Rotation paths and how fast each direction turns (degrees each step):
Each turn is a multiple of 5 degrees from 10 to 175, or 0.
Each row of a path follows its step; steps can be skipped.

step 2: [ 12 -13  12   6   9  11  -8  14   7   1 -23  22 -12  15 -10  -5 -15 -12
  14  21   7  16 -14   8 -17  26 -12  -2   1 -38  23 -25  -4 -21  -7   7
  -7 -18 -37  -6   7   7   3  13  -8 -15  13 -13  39   0  31  37   8 -13
  20 -24   8 -16 -32 -17 -12 -13  10   0  27 -23  -9   0   1   0  13   1
  -5  13  -7  25   8  34  26]
step 4: [  4   2   2   5 -35   6  18 -10  -1   1  12  26  -2 -14 -19  18  26 -15
  18   2  12   8  -6 -13  -9 -16   0  -7 -24 -12 -23  19 -15  25  -4   4
 -32   0   2   2   9   3   4   3 -11  19  24 -19 -14   4 -23 -37  16 -40
 -15  21  16   3 -17   8  -4  19   3   0  19  -5  23 -43   0  15  12  24
   6 -34  24  -7  14  -4 -20]
step 6: [-15 -19  35   8  36  -3 -13 -13   0 -35   1  -8 -30  -1  38  12  -7  27
  -9 -26  12  25  -8  -2  -3  -6 -16 -17 -17  18  14 -13  -3 -11  -5  13
  16  18  11   1   4 -20  -6  11  11   4 -12  -8   9  29  37 -20  14  -8
 -15  -4  10   7  18  -3   4 -25 -22 -13  14  15  24  20   1   8 -12  12
   7   0  -5 -34 -29  16  -2]
step 11: [ -3 -11  14  -2 -12  -9  -8   2  17   3 -13  11   6 -14  -3 -15  -9 -20
 -15   5   4  35 -20 -16  13 -15 -10  -1  -9  -6 -29  25   0   1  -6 -42
  15   8  20  -6  20  27 -13  -4 -25 -26  12  10 -46  -8 -12 -12  -1  13
 -15   1  -4  -8 -29  -4  15   1 -40  -3  12  12 -40   5 -14 -41   3 -18
  20   6  -4  11  12  -9 -17]
step 15: [ -9   1 -41 -14  15  -9 -12  -1 -27  -6  18   8 -27 -15   7  -8  11  -9
  11  -1  26 -16   2  19  -1  -4  18  40 -11 -14  34  -1   4 -10  15 -34
 -11 -11 -18  10  15   1  21  -2  -6 -17  26   1  -4  16   1  30 -30  20
 -38 -16 -26   7  -9   1  -8  -5   5  -4  -5 -13 -18   1  -8   1   4   4
   3 -13  15 -24  13  14  43]
step 16: [  5  -6 -42  24   2 -13  44 -31  -6  20 -40  27  16 -12  22  19 -22  -7
  -2   1   5 -13  -3   6  -5  -3  11   8   4  -6  17   7  28  -2 -14   8
  -7 -14   9   8  -7 -11  -6  -6   3   6  14   1  21  -3 -14  10   2  17
 -13  -3 -17 -20   9 -42 -19  -3  12  10   6  20  33  -4  -5   3  13 -48
 -15  -8   5  12 -18 -18  -1]
step 19: [ -2  -9  -6  40  15  -7  23   5  16 -22 -19   9  -9  -8  -1 -18  13   8
  17  -8 -15 -26 -22  -8 -11 -20   5 -27 -38  -2  15  20  25  14  -6  31
   5  12 -11  -4  -8 -17   3 -18  -5  -8 -18   4   5  -1 -12 -18  13 -15
 -11 -53   3 -14  -3   0  -2   5  -1  20 -27  31   8  23 -16 -19   3  -9
  17  -5 -12 -17  28  26  -1]
step 21: [-27  -2  14 -18 -29  11 -14   8  16  10  20  11 -31  -8   0 -17 -13  -6
  -3  11  -6 -23  18   1 -14  16 -12 -21  15 -25  -3 -34 -36  -8  -1  -6
 -18  -3  -9  19 -40   7 -10 -22   9 -16  20  15  11   7   0  -2   2  -5
  35   1  21 -10   4 -17  -1   1   5 -30  22 -18  21  -1  25 -17  15  -6
 -12  17 -23 -21  -8  32  -1]
step 24: [-24  -4  30  -5  -2 -14 -13   4  10   6  -2  -6  13  -5   9  12 -11 -15
 -15   9  -8  -6   4 -10   4   7 -14 -17  22  22 -16 -20  -1 -20   6   0
  32  24  31   7  24   5  14   4  19  29  15   7 -15   6 -34   3  -3 -14
   0   2 -11 -29   4   8 -45 -33 -22  16  34 -11   6 -27  13 -21   1 -22
 -12  14 -13  -3  16  21  26]
Directions:
[ -5   9  -2   7  -4   2  -1  -3  -1   0   1  -2  -2   4   2  -5   1  -2
 -11  -1  -4  -8  -4  -4  -2  -1   6   2  -3   3   0  -4  -1   6  -1   4
  -1   6  -5  -1  -9  -4   3  -3  -2  -1  -5   3  -2   0   3  -2  -3   2
   0  -1  -1   4   4   0  -4   4   5  -1   2  -6   2   4   4  -2  -2  -3
   0   6  -7   1   2  -4  -1] -> 160
[-1  0  2 -2  0 -3  7 -6  1 -2  0 -3 -6 -3  2 -3  2  4 -2  4 -3 -1  5  0
  3  5 -2  4  2 -3  3  5 -8 -4  3  8 -3 -2  2 -6 -5  5 -3  4 -5 -2  3 -3
 -2  4 -2  2  0  1  0 -1  6  6 -4  3  0 -4 -4 -4  6  3 -2 10 -3 -2 -7  5
  4  4  1  3  2 -3  3] -> 95
[ 2  5 -2 -1 -4 -9 -3  9  1 -4 -3  0  0 -7  4  6 -2  7  5 -3 -8 -2  0  6
  0 -1 -1  2  2 -3 -4  2  6 -2  5  7  4 -2 -5 -3  1 -2 -1 -7  1  5 -2  0
  2  2  3 -1 -2  0 -2 -4 -4 -1 -2  2  5  7  0  1  3  0 -6  5  2 -2 -1 -5
 -2  1  1  7 -4 -2 -3] -> 40
[-3  6 -6  0  5 -3 -3  2 -2 -5 -1  1 -1 -5  1  0  0 -2 -6  5  2  3 -2 -2
 -6  3  1 -5  1  2  0  2 -1 -5  2 -6 -3  5  1 -6  2 -1 -4 -1  6  2  7  2
 -2 -1 -8 -6  4 -4  6 -5  1  2  2 -1 -1 -5  5 -5 -2  5  1  5 -3  0  7 -6
  3  3 -4  0 -8 -2 -5] -> 140
[ -9   1   4   5   6   1   1  -2   3   6   4   3   0  -1   1  11   3   0
   3   4   2   1   2   9  -5  -2   0   4  -3   5   4   3  -1  -1   5   5
  -3   2  10  -1   4  -1   4  -3  -2   2  -2   2  -1 -10   2   2   4   1
   3   9  -2  -3  -3  -2  -1  -1   2   0  -1  -1  -5   2   1   2  -1  -2
  -1   9  -1   1   1  -2  -1] -> 175
[-2  3  3 -2  3  4 -2  8  0  9 -4 -2  0  3  1  1  3  2  1 -6  0  4  5  1
 -5 -3 -1 -2  4  1  3  3 -2  6  4 -3  0 -1 -2  3 -9  5  0 10  1 -1 -4 -1
  6  3  1  0 -5 -4  8  1  3 -4  3  2 -4  0  3 -4  5  1  2  5  2 -3  2  1
 -7  1  7  0 -6 -2 -5] -> 90
[  2   1  -7   1  -5   3  -2  -3   3   1   2   0  -3   2   3  -1  -7   2
   1   1   0   5  -2  -6   0  -4  -6 -11  -4   2   0   0  -1   5   4   0
  -1   0  10  -3  -3  -1   0  -2  -7   1   0   6   3  -4   0   8  -5  -4
  -1  -1  -2   0   5   4   1   0  -5   4   0   9   1   1   3  -2  -5  -3
   2   0   2   3  -7   4   5] -> 135

step 0: [ 27  -1   6  10  19   1 -12 -19  10  14   3  -9   1  10  16  -3  -8  -1
  15 -27 -21   2 -12  36  -6 -10  -2  21 -24 -23   4   6 -17  17  12  21
  15  -6 -19  -7  27  -5  -1   2   6 -15 -10   1   1  15  33  -4  -6  -1
  -3   8 -30  30  -4  14  16   1 -19  15   0 -14 -35   6  19  17 -24  -8
   0   9  11   2 -24   0 -24]
step 1: [ 35 -10  10  11   0  13   8 -16 -20   9   8   3   9  -1   0  -6  10 -11
  -2  -4  -3  20  17  25 -14  -1   9  31 -24 -11   1  -9   9   9  27 -15
   3  15   3  14  11  -4  41 -25   7   7 -14 -12 -27 -27 -14   0  -2 -16
 -12  20 -20   0  24  14  21 -11  17  -2  23  21   4  15   4  -1 -30  14
  25  14  -7  10  -1   4   0]
step 2: [ 13  -1  18   2  12  11  21 -22   1  -7 -12  -2   2 -41   9  -2 -16 -25
   7  34  14  -3  -8  13 -19 -29  -2  -4 -19   2 -32 -17 -18  11   6 -12
 -38  -9  10  -7  15  24  18 -14  12  17   9 -12   7   0 -11   5 -15   4
  19 -21 -11  -5  -4 -15  -6 -16  20  -5   6  17  18 -34   1   0 -13  19
  10  10  -2  14   2   7   4]
step 6: [  1  -2 -20  -8 -12   8   3   0   8 -22  11 -19   8 -12 -13 -20  13  12
 -29  -2 -16 -21 -18  36  21 -28   2  15 -22 -15   5 -15 -10   4  17  13
  -8  12 -11  20  13   7 -16 -15   6 -22  19  -2 -12   2 -10  16 -20 -20
   6  -1 -10  12 -21  23   9  12   7  15  13 -11  12 -21   1 -16  -8   9
  30  23 -14  -9   1  33  -5]
step 9: [ 15  24   3  21   0  -1 -22  -7  -8 -18  10  -5   0  -4 -32  -5  -2 -13
 -17 -11  10   4  16  30   3   3   0  25 -39  -3  12   4 -12   6   6  15
  -7   7   0  18 -10  12 -19 -11  16  18   9  -2   2   8 -24  12  16 -18
  -3  -6 -39  12  22  -2   9 -20   2  -8   5 -18 -26  18   1 -27   1 -24
  20  10 -27  -8  16 -16 -12]
step 13: [ 22  -2  19  41 -13 -28  10 -13   4   7  -9   3   2  19  -9 -10  -8  -5
   6 -33 -12 -13  19  12   2   1  14  24 -19   4  -6  19   8   1  -1 -18
 -12   3  -3  -1 -14 -17  20 -15   3 -12   2  16 -13  -9  -1  23  -5  -7
  -5  10 -18   7  45  13   2 -27   2   7  29   0  -1 -18  19  25 -10  15
 -11  16  29   1 -19  -1   2]
step 17: [ 42 -13   4  31 -20  -9 -33  -9  -6 -11  -9   3   5 -15  -3  -1  -7 -27
  10 -14  10  14  -5  27  -7  20 -23 -13 -23 -12 -10 -15   1   6  -5   4
 -20 -12 -22  -5   4  28   4 -13  17  -6   1  -9 -29   4   4 -18 -11  -3
  36  -2 -14  -3  -7   8  18 -23 -16  -5   1  16 -24   4  11  14  17   0
  14 -12 -11  15  -1  -7  -6]
step 18: [ 20  12  -1  11  -8  10  -2 -18 -11 -22  -5 -12   1  -4  24 -16   5  -4
   0 -32 -16  -4 -15  46  27 -33 -15   7 -23  -6 -20  11 -11 -19  14  -3
 -18  22  -9  -5  19  17 -10   3  -1 -19 -12 -14  -8 -19 -14   6   1  29
   4   6  11  19  18  -1  10  -2  26  12  -3  -4  -4  -7  13 -11  -6  25
  20  10 -15  22   3   8 -16]
step 23: [ 19  -3   6 -24  17   7  -3  -7  17  20   3 -11  11 -10  12 -23  16  -3
  -3   2 -30  -7  -3  30   2   0   0  -3 -16 -10  27 -20  -2   7  15   8
   9  22 -13 -21   0  21  -8 -31  41  -6  32 -21  -6   3  -3  -1   8  13
  -6  -3 -11  12 -27  -5  -1 -17  -2  -4 -18   9  -3  24  18 -18  29  10
  -9   6 -16   5   6  19  22]
Directions:
[ 7  5 -6  1 -5  4  5  3 -1 -1  6  0  0 -2  5 -3  3 -3 -4 -4 -3  0  4 -2
  4 -3  5 -3  0  6  2  0 -2  3  1 -6 -1 -6  0  3 -1 -1  1  0  0  7 -3 -4
  3  9  2  4  0 -1  8  0  8  0  5  2 -7 -4 -5  6 -5  5  0  2 -3  0 -6  0
 -1 -1  1  6  4 -3 -2] -> 45
[-9 -1 -3  0 -4 -1 -7 -2 -3 -5  1  2  3  0  2 -6 -4  6 -6 -3  3 -2 -1  5
  1 -4  9  7  0 -3  1  4 -7 -1  2  0  2  4 -3 -1  4 -8  1  0 -2 -2  0  2
  0  0 -3 -4  1 -2 -3 -3  2  3  2 -7  6  1 -4  0 -5 -3  2 -1  1  0 -6 -4
  2 -1  5  3  6 -7 -4] -> 120
[ 2 -4  3 -5  5 -3 -4  5  1  3 -4 -7 -1 -2 -1 -2 -1 -2 -3  9 -5 -5  2 -4
  2 -6 -8  3  7 -3  0 -4  0  6  4  4  4 -4  3  1  3 -6  0  1 -8 -6  1  0
  3  6 -3  3 -3 -1  1 -5  3 -8 -1 -5 -3 -1  1 -1 -3  4  0 -2  4  1  3  1
  4 -5  4 -1  4 -2  4] -> 85
[-2 -8  3  3  1  2 -3  0 -1 -1 -4  0 -5 -5 -2 -5  0 -2  0  2  1  9  7 -3
  4  2  2 -2 -7 -6  1  1  0 -2  6 -3 -4  2  1  3 -1  6 -4  3  8  3  0  4
 -1  2  0 -2  2  7 -3 -7  4  1  0 -4 -4  1 -2 -2 -8 -2  0  2 -1  4  8 -2
 -2 -1 -7  1  8 -3  4] -> 55
[-3 -5 -1  1  3  1 -1  3  4 -6 -2 -2 -1  2  7  3 -8 -2 10  3 -1 -4  7  2
 -3 -2 -2  0  2 -4  6  7  3 -3 -4 -2 -5  1 -2 -1 -5  3  2 -1 -3  4 -4 -1
  4  1  4  0 -7  0  0 -6  1  4  2  1 -7 -1  0 -4  0 -3  7 -4  4 -3 -3  2
 -1  5  7 -2 -3 -2 -5] -> 130
[ 5 -4  0  1 -5  7 -1 -2  4  2  0  4  3 -5 -2  6 -7 -2  2  1 -3 -4  7  0
  0  9 -2 -4  5  5 -1  0  1 -4  5  4  0  7 -4  0 -1 -2  0 -8 -6 -2  2  1
 -5  8 -7 -1  1  4 -4  4  2  0 -5 -6  1 -1 -1  1  2  0  4  3 -3  4 -4 -1
 -2  0  0  9 -1  3  1] -> 115
[ 1  2  0  1  2 -3  5 -3 -1 -7 -2  5  4  1 -2  3 -2 -1 -1  7 -2 -8  1 -5
  4 -2  0  2  0  6  2  1  3 -1  4 -8  4  6  8 -9  1  3  0  0  2 -1 -3  7
  2  3  0  4 -2  1  6  2 -1  0  2  2 10 -3  6 -7 -6 -1 -4 -1  1  3  0 -3
 -4  4 -4  0  3 -2 -3] -> 65
[ 2 -5 -1  4  3 -1 -1 -3  1 -1 -8 -5  1 -3  0  2  8 -3 -3  1 -5 -2  2  0
  4  4  0  6  1 -5 -3  3 -2  2  5 -3  0  7  0 -4  4  6 -1  6  1  1  3 -6
 -1 -1  4  1  3 -2  1  3  7  0  6  6  3  7 -5  3  2  0  7 -3  3  4 -9 -1
  0  0  2  0 -8  5  5] -> 60
